In the rows, 128 means zero.
Rotation paths and how fast each direction turns (deg/step):
Each turn is a multiple of 5 degrees from 10 to 175, or 0.
Each row of a path follows its step; steps can be skipped.
Path 1:
step 3: [138 132 123 128 141 128 123 140 148 116 129 135 126 137 124 123 131 122
 120 135 137 122 143 128 117 125 125 130 131 131 125 120 133 145 134 129
 140 128 136 129 127 130 130 131 137 133 130 127 123 142 137 135 140]
step 16: [128 119 142 129 133 119 128 132 132 123 123 127 125 130 135 133 123 123
 120 130 135 149 133 128 125 124 124 126 137 133 113 118 137 128 136 138
 133 127 139 133 131 129 133 133 116 124 126 133 138 145 118 137 112]
step 17: [128 127 124 117 136 121 129 117 115 130 132 133 137 116 115 132 129 120
 135 133 134 121 112 130 121 123 131 139 130 128 113 129 117 126 114 126
 126 114 132 108 126 122 133 124 127 127 132 122 126 133 132 141 131]
step 18: [128 136 128 131 129 137 139 126 145 134 117 112 135 123 130 130 119 133
 119 119 128 122 133 126 125 127 135 124 133 131 137 112 109 127 116 138
 127 129 113 133 128 126 122 135 128 129 137 136 135 131 126 140 120]
step 25: [132 129 130 131 136 118 128 117 125 119 137 129 130 123 135 139 122 131
 118 127 120 138 121 119 126 128 129 139 138 125 119 123 127 118 138 138
 114 142 128 121 135 133 127 133 127 138 128 135 129 104 130 135 129]
step 29: [127 136 130 128 133 125 138 144 124 125 122 126 132 112 130 141 132 134
 130 137 130 129 133 129 123 130 130 121 126 121 108 118 129 133 125 126
 129 127 129 131 119 148 146 124 123 127 122 119 123 140 138 130 136]
step 35: [117 134 139 138 134 120 119 119 133 129 133 131 138 131 121 125 133 117
 128 125 131 127 125 123 114 129 129 135 120 108 121 133 122 125 110 124
 141 127 117 135 126 128 132 130 129 126 132 112 127 130 144 127 134]
step 37: [133 127 127 121 139 120 122 128 120 125 132 132 115 129 116 132 135 118
 120 129 127 135 136 140 128 130 130 151 136 133 122 133 124 131 122 153
 127 130 129 113 124 131 134 127 135 137 124 127 129 139 128 125 133]
step 40: [133 124 129 122 127 125 128 118 120 118 130 139 126 131 114 127 131 136
 127 132 136 135 137 139 134 137 132 148 124 123 131 134 111 132 130 117
 129 138 124 121 119 115 142 131 138 130 121 116 133 130 120 131 135]
[132 125 129 126 128 123 127 127 125 128 127 124 126 124 126 130 126 126
 127 129 130 126 129 127 131 129 131 127 127 130 129 130 129 129 131 128
 128 128 124 129 133 130 131 124 130 126 128 127 126 127 131 131 124]  90
[130 128 128 128 127 128 131 128 125 123 126 127 128 126 129 132 127 128
 131 126 127 122 133 125 127 125 127 125 131 124 130 131 128 127 126 128
 131 130 129 125 128 131 129 129 125 129 127 132 128 127 124 129 129]  155
[129 131 122 129 130 129 127 130 125 125 127 129 129 127 128 132 132 129
 123 130 131 128 130 127 128 129 127 126 127 130 128 125 123 128 129 130
 124 130 124 125 130 127 125 127 127 126 129 127 126 129 127 126 132]  95
[131 126 128 129 126 128 132 127 126 130 126 126 130 128 127 126 127 128
 129 127 130 127 125 131 131 128 129 133 128 129 130 130 128 134 124 131
 126 126 127 123 126 126 126 127 131 125 125 129 128 128 123 126 130]  110
[129 135 128 128 131 127 132 129 128 127 124 131 129 128 127 125 129 127
 130 128 124 126 128 129 130 129 128 129 128 125 128 132 124 132 129 128
 125 126 130 131 131 129 128 127 129 129 128 127 131 131 132 129 128]  125
[128 129 127 125 127 133 128 127 131 131 125 127 129 129 129 129 125 124
 127 129 132 127 124 124 129 130 126 128 133 129 131 127 125 129 129 125
 127 131 130 130 130 132 127 130 129 126 127 131 128 126 130 129 128]  140
Path 2:
step 0: [141 128 120 129 127 124 123 133 134 136 140 130 133 134 119 134 130 136
 124 146 127 130 120 135 122 119 135 143 124 137 127 132 120 121 120 128
 129 118 106 121 135 130 130 131 119 124 138 134 140 119 132 143 128]
step 2: [120 134 139 145 128 125 139 134 126 113 146 135 139 133 117 123 125 122
 136 119 124 123 133 122 121 141 128 130 125 125 135 134 133 129 127 143
 130 122 130 106 133 131 122 128 127 127 133 129 125 142 131 127 122]
step 5: [123 124 121 121 132 130 135 131 143 116 122 113 138 118 133 119 115 136
 128 141 132 124 132 115 110 121 136 124 133 126 130 143 131 122 129 141
 125 116 129 118 126 126 118 132 139 122 129 126 129 125 125 122 121]
step 8: [136 129 131 128 137 117 135 144 119 115 128 119 116 125 145 132 139 131
 144 141 125 129 145 123 119 125 140 128 124 118 133 126 125 126 138 124
 130 129 124 124 130 127 136 121 120 113 120 120 128 126 129 125 125]
step 30: [127 119 116 134 118 115 131 133 150 122 132 128 131 135 133 128 133 127
 124 126 127 137 124 124 126 116 124 136 134 123 134 144 131 150 132 118
 126 131 129 130 129 118 131 136 139 126 134 118 145 120 126 124 122]
step 35: [128 136 131 149 127 138 146 138 127 126 133 118 129 136 131 141 125 142
 137 122 139 133 118 121 119 135 129 139 128 125 135 131 130 120 126 129
 138 121 130 129 120 129 120 134 128 133 138 127 127 115 136 122 143]
step 36: [126 125 136 139 134 134 136 121 129 142 128 132 133 135 125 130 133 118
 128 136 116 134 126 124 132 123 126 123 136 141 110 128 124 129 130 121
 125 139 132 128 129 150 137 124 124 130 134 110 130 125 141 122 113]
step 38: [130 134 127 110 138 135 136 126 132 117 130 120 123 136 131 128 126 122
 138 137 131 124 117 119 122 127 127 111 132 125 127 126 120 144 135 132
 128 115 128 127 125 127 127 124 126 125 154 130 122 124 126 125 144]
step 43: [146 129 121 114 127 127 132 126 113 132 120 132 140 131 134 128 125 129
 133 133 111 140 129 123 126 120 128 142 124 118 117 119 140 132 127 125
 130 119 133 126 114 126 135 141 131 130 125 116 133 129 123 138 139]
[129 127 130 126 132 127 129 127 130 129 133 128 127 132 132 129 129 127
 129 130 130 125 129 130 132 130 129 129 123 130 132 129 130 125 126 128
 125 129 126 127 125 126 131 131 129 129 128 128 127 130 127 129 127]  45
[127 131 129 124 125 130 130 131 125 127 124 127 126 125 131 122 126 126
 129 128 127 126 128 127 130 131 128 130 127 128 129 127 130 127 128 127
 134 130 129 125 123 128 127 130 128 127 128 131 129 130 128 130 130]  120
[131 125 127 128 125 130 125 128 129 128 125 128 129 127 128 128 127 131
 128 127 132 132 128 127 133 126 128 127 126 126 128 132 129 126 127 132
 126 127 132 128 125 131 127 135 130 129 126 126 126 126 126 128 128]  170
[128 129 129 127 127 130 129 129 126 127 127 133 128 133 128 130 129 127
 130 128 128 129 128 124 130 130 129 126 123 125 127 126 129 131 131 132
 130 125 127 133 130 126 127 127 127 125 126 128 128 133 124 129 128]  70
[129 131 131 126 130 125 126 127 126 129 127 128 128 128 130 128 123 125
 129 134 129 132 133 124 127 130 126 125 128 127 127 127 124 129 126 129
 127 130 128 131 128 127 128 130 128 131 127 125 128 126 132 127 131]  155
[131 126 125 128 128 129 127 126 125 127 127 126 126 129 130 131 129 126
 128 132 131 128 127 129 127 129 128 126 128 127 127 132 125 133 126 121
 129 126 128 123 129 125 126 129 125 126 125 130 126 128 126 131 127]  85
[127 129 135 133 127 127 132 128 126 127 131 126 130 125 127 134 129 127
 131 128 128 131 131 130 127 129 125 128 128 125 128 127 129 128 128 127
 130 132 131 128 127 129 128 130 129 128 128 129 130 125 124 131 125]  55
Path 3:
step 8: [127 121 127 130 114 119 125 147 143 138 150 137 123 128 121 118 131 135
 133 136 144 132 126 132 141 131 124 124 129 126 122 130 128 135 128 138
 123 137 147 107 133 125 135 136 120 123 113 135 133 132 134 122 128]
step 21: [141 126 137 135 120 113 136 141 142 133 132 121 116 124 137 109 133 121
 134 136 132 122 118 126 121 129 123 116 127 119 127 122 134 132 119 116
 136 137 120 132 115 121 126 139 111 116 111 134 131 121 128 132 130]
step 28: [117 118 118 125 109 123 118 145 126 143 121 123 118 126 121 128 139 128
 125 138 126 138 114 136 140 139 119 119 135 131 123 118 136 129 128 130
 141 121 117 120 128 123 130 139 126 126 126 116 115 115 140 137 121]
step 32: [124 100 138 131 113 115 132 123 135 138 127 124 122 138 133 130 125 129
 111 124 135 124 124 136 126 134 116 136 128 120 126 119 139 130 121 128
 123 124 123 130 133 118 128 130 118 114 117 141 120 143 128 143 122]
step 33: [139 116 127 130 110 107 132 139 130 137 117 142 118 116 129 119 124 129
 125 133 125 134 126 124 132 133 122 124 121 130 138 114 131 138 127 130
 136 141 135 142 124 127 112 120 125 117 116 115 129 137 128 135 116]
step 37: [133 135 144 118 128 118 126 130 132 134 126 132 120 118 140 123 124 121
 120 133 138 129 114 135 126 126 128 111 141 120 128 128 125 119 128 136
 122 124 136 123 120 139 128 125 136 107 104 135 125 144 133 144 134]
step 38: [140 122 126 130 123 119 137 134 121 125 129 124 121 125 132 115 117 116
 128 114 152 131 119 133 129 121 116 138 124 121 129 124 118 123 130 138
 113 129 140 124 129 113 112 117 129 120 110 133 129 129 115 129 130]
step 39: [142 126 123 127 115 119 133 145 134 126 145 133 116 124 124 123 136 110
 132 133 129 137 117 125 131 123 111 138 119 134 116 124 145 127 131 119
 132 129 124 121 135 121 122 134 114 125 106 130 127 123 131 125 132]
step 44: [120 107 127 131 121 125 125 134 138 128 127 130 125 121 136 115 126 135
 117 118 135 138 128 140 121 142 113 120 117 119 133 118 136 120 144 123
 121 132 134 114 117 124 119 138 117 118 114 125 125 119 135 132 126]
[123 123 127 132 131 126 130 128 125 128 129 132 129 129 128 125 125 128
 130 128 131 128 130 124 129 127 130 129 131 128 128 126 123 130 126 130
 131 128 126 124 128 125 125 129 130 126 130 128 127 131 125 129 129]  135
[129 125 129 128 127 129 126 125 131 126 127 128 125 128 130 128 125 128
 126 129 129 128 130 127 124 127 130 127 129 129 130 130 133 129 130 130
 131 127 125 130 125 126 126 130 131 123 130 128 133 125 133 130 128]  95
[128 127 126 127 131 127 129 126 129 126 132 125 128 129 127 122 131 131
 130 129 125 128 130 127 126 125 127 127 122 127 130 126 130 128 129 126
 128 130 131 124 129 128 129 132 126 128 129 130 131 127 128 128 134]  80
[129 128 126 127 125 133 132 125 124 129 125 123 126 129 127 127 127 128
 127 123 126 127 129 126 129 126 132 131 128 128 129 126 124 133 132 130
 125 130 131 129 128 126 128 126 127 126 128 128 130 127 128 126 127]  160
[130 127 128 128 127 126 124 126 131 128 127 130 131 126 129 129 131 128
 128 127 131 128 131 130 131 126 129 131 129 132 132 126 125 130 127 127
 120 129 124 127 127 131 127 129 128 125 128 131 126 127 130 128 131]  60
[129 130 129 128 126 126 131 129 130 127 125 133 127 130 124 127 129 125
 126 133 127 126 129 125 127 128 130 125 131 133 128 127 126 127 127 126
 129 133 130 128 127 130 133 130 127 128 125 127 131 129 128 126 128]  115
Path 4:
step 0: [130 140 126 122 134 129 126 130 135 132 131 141 120 113 135 118 139 137
 136 140 115 127 135 132 119 126 127 129 132 140 130 131 122 132 123 118
 111 117 108 134 116 123 128 119 123 130 121 130 124 140 124 130 141]
step 15: [130 126 126 130 113 129 115 131 117 130 119 124 146 136 139 125 138 133
 122 132 122 123 132 138 118 126 128 140 109 144 136 127 121 134 122 116
 115 113 129 130 129 128 134 133 136 133 128 140 120 131 129 127 138]
step 20: [118 136 121 137 126 141 126 130 138 133 122 114 122 118 149 120 131 128
 133 131 121 119 133 121 136 122 116 131 123 142 121 128 125 131 126 113
 116 117 128 116 137 118 123 127 133 134 133 136 123 132 122 124 142]
step 21: [128 134 137 127 126 129 126 141 112 137 127 129 138 114 122 133 132 144
 122 137 124 122 131 127 132 117 122 119 120 137 121 138 136 133 133 123
 107 121 131 131 124 122 125 129 144 137 131 140 130 144 129 131 136]
step 33: [130 138 129 131 122 132 114 130 131 134 112 134 145 119 128 134 134 141
 126 142 125 118 134 129 122 117 130 117 128 143 128 121 119 127 129 123
 123 122 112 125 119 126 132 124 129 116 126 134 127 141 121 132 147]
step 36: [139 137 117 126 141 127 119 140 119 130 119 133 135 117 133 132 143 131
 132 140 124 126 137 139 111 124 132 144 124 137 118 120 122 117 123 123
 128 130 116 133 123 110 122 129 131 123 134 134 129 132 133 138 127]
step 39: [129 135 125 130 132 131 129 135 131 129 129 137 124 118 138 128 135 127
 129 140 122 123 122 137 124 116 125 122 119 139 117 138 126 127 124 116
 116 140 121 120 109 109 121 123 138 125 126 130 108 143 125 130 129]
step 40: [116 133 126 121 141 132 120 119 119 138 136 131 125 121 135 122 148 131
 135 132 115 133 139 130 119 137 119 129 121 127 120 128 129 127 139 124
 109 125 117 127 131 121 118 135 140 145 122 131 125 132 129 124 135]
step 44: [137 132 135 133 128 140 125 136 111 134 133 124 138 116 138 132 126 132
 130 140 112 149 125 140 127 131 124 133 131 139 136 133 136 116 137 124
 120 123 129 125 119 113 113 123 125 132 129 131 127 136 125 138 131]
[125 126 128 129 133 125 127 127 125 124 129 130 126 127 132 128 128 129
 128 133 125 127 130 130 124 126 133 128 130 127 127 125 126 130 128 129
 132 122 131 128 128 130 131 127 128 128 127 127 130 127 129 128 129]  80
[128 128 127 129 131 126 129 128 134 130 126 127 128 129 130 133 128 129
 132 129 126 129 131 129 127 130 128 128 127 130 129 126 129 126 128 130
 128 130 133 129 131 129 126 133 127 131 127 132 126 127 130 134 127]  175
[128 130 132 131 129 130 126 125 126 131 127 124 129 126 131 126 131 128
 129 126 129 127 128 127 128 128 131 129 128 127 135 133 126 132 127 130
 129 127 128 130 126 129 129 129 125 126 126 129 130 129 123 131 125]  25
[127 126 130 130 128 130 127 130 128 132 130 126 129 132 127 130 129 126
 129 131 128 127 124 128 126 129 127 120 127 127 130 127 127 128 128 128
 129 126 127 128 131 121 132 126 132 129 125 129 127 127 127 129 128]  60
[130 126 124 125 126 127 130 127 128 129 125 130 126 125 124 123 132 126
 130 127 129 129 129 131 124 132 128 128 130 128 129 125 128 128 125 130
 127 126 124 130 129 126 129 128 124 130 127 130 133 125 127 129 127]  80
[123 124 127 126 127 129 127 129 127 131 126 132 124 127 133 130 129 122
 129 126 132 129 127 129 130 129 127 132 128 125 127 128 126 129 124 124
 127 127 130 127 131 127 129 131 129 126 128 128 126 131 127 128 130]  130
[126 131 129 128 129 125 128 125 131 129 133 128 126 124 127 124 130 127
 128 131 129 125 127 125 130 127 129 123 132 127 127 130 131 128 124 129
 125 128 130 129 129 128 124 131 129 129 127 130 127 129 128 124 131]  35
